D: rows in 3 groups, each row roughly a mix of its group's directions:
D (122 x 12):
[[ -6  15 -18  -5 -16  12  13   4   8  13  -7  -5]
 [-10  -5   7   6  -9 -11   4  -5   6 -29   6  13]
 [ -3   0  13 -17   8 -12 -11 -13 -18  -5 -12  -9]
 [ -7  13  21  11 -18  -8  -7   8   0  12  -7   4]
 [ 15   9 -19   7  12  -2  10  14  -8 -11  12  -3]
 [  4  20   0   5  10  -4   1  -1  12 -23  14   9]
 [ -1 -10   6  21   7   1   6  14  14  20  -9  -1]
 [-11  -2 -16 -11  -8  -2  -9  -8   9 -27   1  -3]
 [-11  -8  -9  -4   4   5  10  12  22  15  -1  15]
 [  8  20  17  -5  -5  -9  -5 -15 -12  -4  15  -1]
 [  6  14   6  -4  -4   4 -15  13  -9 -12  16  18]
 [ 17 -18 -10   6   2 -14   0  15   9   3  14  -8]
 [  4   3   6   5  18  -3  -7   6  -5 -16  10  25]
 [  1  18   1  -4 -19   0   8  -7  13 -13  18   7]
 [-12  -8  -5  -6   4  23  -4   4   5  24  -2   4]
 [ -5 -13  20   3   1  12 -13   5   6  22   5   0]
 [  4   0  -7   2  13   9 -10 -17  24   2 -13   7]
 [  4   6 -11   4   7  17  -6   1 -12 -19  -5 -21]
 [ 20 -22   2  -3  -5  13   4 -16  -6   5   7   5]
 [-10  -2   8 -17   1 -10   0   7 -25  15   0   4]
 [ 11 -13  15  13 -11 -13  -5 -14  -7   6 -13   7]
 [  6  14   8  13  24  13  -9  -3  13   7   2  -2]
 [ 11   7 -19 -14   6  12  -2   2  -9  17  -8 -12]
 [ -9 -16  16   9  15   4  -4  -5  18   0  -5  14]
 [ -1   2   4  21  -2  -8   7   0 -20 -15  16   8]
 [  2 -18   1  -2   1   2  14  20   4  -5  18  15]
 [ -4  -8 -16   1   4 -20  15  16  11   8  -1  -9]
 [ 14  12   7  -6 -12   4 -10   0  27   7  -5  -6]
 [  4  12  -7  -6  28  -3   4  -5 -14 -13  -9   1]
 [-14 -22  -5  -3 -12   4 -12   2  19  -5  -4  -7]
 [-12  -5   3   7   7   0  19  11 -10 -12 -11  19]
 [  5  21 -20   4 -13  18   8   1   3   7   0   2]
 [ -5   4   5  19   5   7 -15 -17   1   1 -22   3]
 [-10   7   8  -2  -8  -1  -5   1   4  24 -24  -3]
 [ 12 -16 -16  16  -7  -6  11  -5  10  14   4  -5]
 [-11  12  15  -5  -5  -3  -5   7  -2  20  21   6]
 [ -5 -11 -19  11  10  14   7 -11  -5 -11 -10 -14]
 [ 24  -7 -14   3  -2   4   0 -21  -4  11  -2  -7]
 [  0  13  -4 -16  11 -13  -7  14  -8  -9  -3 -20]
 [ 10  -3  23   7  -5   0 -11 -17  -1  18   8  -6]
 [-10  10  -3  22 -16  16  10  -2   9   5   3  10]
 [ -3  15   1 -14 -24  -5 -14  -6  -7  10  -6  -9]
 [ 11  27  -4  10  -1 -14   6   5  13  -7  -3  -2]
 [ -5 -15   6 -21   2   7  -8   6 -24  -4   0   6]
 [ -8  -3 -11 -15  12  23   2   4  -7   1   7  18]
 [  3   1   6   7   0   6  -6   2   1  -5  12  34]
 [ -6   9   0 -30   2  -2  -3   0  -5   4 -17 -12]
 [ 22 -10   0  13 -14  -8   8  -9  15 -11   4  -1]
 [ -3  -2   0   6   5  18 -12 -17   7 -19  16  -4]
 [-12  24  -5  15  -1   0   3   4 -10  -5 -11 -16]
 [  6  20   5   9  19  12  13   4  -3  -9 -13   5]
 [ 12 -23  -3  -3   9  -7   5   9 -10  -4   7  20]
 [ 15   6  13  17  -9  -8 -11 -17  -3 -14  -1  -4]
 [ -6  -6  13 -26   6  10  -8  -6   8   5 -17  -2]
 [-15  -6   1  -2   5  20 -11  12  17  16  -1  -2]
 [-10  10   7 -10 -18  11   6   8 -12  -5  10  19]
 [ -3  14  17  17 -14   0 -12 -10   7 -11  12  -1]
 [ 27   1  -5  10  -9  -3  15  -6   6  -8 -12  -9]
 [ 18  16 -17   5  -7  -3  -3   4 -13  -3  15  12]
 [ -5  13   8 -17   3  -4 -13   6  -5 -24  12   1]
 [-19  -4 -13 -20   4   1  -3  12 -12  -3   9  13]
 [-17  10  19  15   7   6  -2   9  16  10  -1   2]
 [-10 -10  18  -9 -13 -11  -3 -11 -16   1  -3 -14]
 [-25   1  -2   1  11 -12   0  10 -12  14   6  12]
 [  3   1   3 -21   7 -10  -7  -9  -5  21 -18   3]
 [-11  -7  11 -17 -12   9  -4   0   9   7  24   0]
 [-19  17   4 -15  -9  -5  -9  -9  -8   6  16   2]
 [  5   4 -10 -12  19   2  -5   9  -2  12 -24   6]
 [ 17 -22  -6  -6  10  -2  -5   4  20  10   0  -2]
 [-27   7  -3   7   3   4   6   6 -23   0   0  -8]
 [ 21   2  12   0 -14   5  20  16   0   3   2   6]
 [ -3  -8  13 -17 -12   4 -14  -8  -5  -6  21   8]
 [ 13  -6  -5  -9  -1   0 -12 -23   5  16 -15  -5]
 [ 14   5   8   3 -13 -20  10  17 -12  -5   8   0]
 [ -1  13  -7 -16   6 -12  -4  -8 -10   3 -17 -19]
 [ 24 -17  -2   5  10   1  -7  -4   4 -10  -6  16]
 [-15   1   5  10 -12  -5   9   5  13  23  11   8]
 [  1  -1  -2  16  -5  13   1   1   7 -24  21  -4]
 [ 16   8   7  -4  10 -16  -8  10 -16   3 -12  15]
 [-17   4  12  -9   8   9 -11  -5  -7  -6  17  17]
 [ 14   2  -7  -9   1  21  -9  14   1 -13   2 -17]
 [ 21  -9  -7   1  17 -11  -6  11  -3  -8  15   7]
 [  8  -6  10  -4  -3  -5  -7   8 -34  -3  -3  -3]
 [  7 -17   7  -8  20 -21 -14  -1   1  -3  -3  -1]
 [  4 -12  -4   0   8   5  -6 -14  18  13 -22   9]
 [  7 -15 -12 -16   0  15   4  -6  13  -5  11 -14]
 [  1  -3   7  11   6  20   7  -3   0 -10   9  26]
 [-11 -18 -16 -18   3   7  14  -5  -4   6   5 -12]
 [  4   2  -1  16  -8   6  23   7  18  -8 -12   4]
 [ -9  -3  14  -7 -16  17   2 -17  -5   5  -9 -14]
 [ 17   0  -4 -12   1 -12   9  22 -17   3  -8  -3]
 [  0 -17  -7 -22   5  -3   5 -10   1  20 -12  -2]
 [-25   1 -16   1   9   4  15   6 -12   7  -7  -7]
 [  0 -10  14  -2 -28  -6  -9  -9  11  -5   5  -9]
 [ -5   7   9  -7   7  -7 -14 -23  -8  13 -15   1]
 [ -1   3   4  24   4   1  -6  14 -15  -4 -18  10]
 [ -7 -17 -10  -1  14   0 -20   5  15 -15   4   0]
 [  2   1  -6 -11  -7   1  -6   1  13  13 -12 -28]
 [ -5 -13   2   5   8   8   4  17  -1  28  -6   3]
 [ 19   0 -11 -13 -18   2   9  -3  -9   5 -12 -15]
 [  6   1   0  -5  -6   9 -10 -23   8   0 -11 -22]
 [-17 -13   8  -1 -14  -9  -5  11   7  17  15   6]
 [ 10   3 -12  -3 -17 -11  -2   8  -6   6  15  22]
 [ -3 -18  21   3  -1   9  -2 -13  -1  -3   4  21]
 [ -3 -11   9 -18  12 -15  -7   4  -2  -3  -9 -21]
 [ 23  -4 -22   3  13  -4   3   8   5   1   6 -12]
 [ 14  22  -6   2  18   7 -14  -3  -7 -12  -1  -2]
 [ 14   8   6 -10   6   1  12  14 -21 -15  -6   5]
 [-16   1  -8   8   6   3  13  16  10  -4  17  16]
 [ -1  -3  -8   3  30  -5 -17  10   0   7   4  -3]
 [-14  -2   4  13  19   4 -10   5   6   6 -20 -11]
 [ -9 -24   3  -6 -11   1  -6  -4 -13  14 -14  -8]
 [  3  19   5  17   8  -7  13  -5   6 -17   5  12]
 [  7  16 -16  -9   9  -2   5  -1  17   8 -18  -9]
 [ -6  16   4 -18   2  13  -4   7  -9  17  15   4]
 [ 15 -25   2  -5  -3  -1  -5 -13 -18  -6  -8  -2]
 [  3 -12 -19   0   6  17   4  -6   0  22 -10  -2]
 [ 13   3 -16  15  -1   1  -2  14  16   4  13  14]
 [-11 -32  -2 -10  -7  -4  -5   8  -9  -4  -4   5]
 [ -3  12  -1  10  14  -4   7 -13 -23 -14  -5  -9]
 [ -4   3 -15   2  24 -14  11 -13  -2  -4  -2  12]
 [ -7  -9  -7 -24   1   6   4   6  -5  20 -12 -11]]
which group is each row in? (one row of each group first):
[  5   8 -13  13  -1  -6   3  -2  12  19 -12 -19]
X
[ 18 -19   1   6   9   3  -9   0  15   2   4 -19]
A
[  9 -11  -7   1   1 -10   9 -14 -22  -4 -12 -15]
P

[-8 -9 -4 -2  2  7 -9 -9  0 29 15  6]
X
[ 18   8 -14   6   1  21   8  10   1  -6  14   3]
A
[  9   5 -10  15  12  -4  -9   8  15  -1   6  22]
A
[  7   4  18  10  -9  10 -19   9  15  -1   2  13]
P
[  2   5 -11  -9 -12 -13   0  28   5   3  12  -4]
A
[-20  -8  10  11  -8  13  -9  -7 -11  11 -15  -5]
P
[  6 -22  15   6  -1   6   1  18   7  -9 -14  -2]
X
[ 22   9  -8  -2  13   4  15   9  -4 -14   5  12]
X
[  6  14 -11  19 -17  17   3  -5   2   5   5 -11]
A
[12 -9 -2  6 -9 16 -4 -6 14 10  7 22]
A
[ -2  19   3 -24  -5  -8  -1  -3   3  14   0 -15]
P
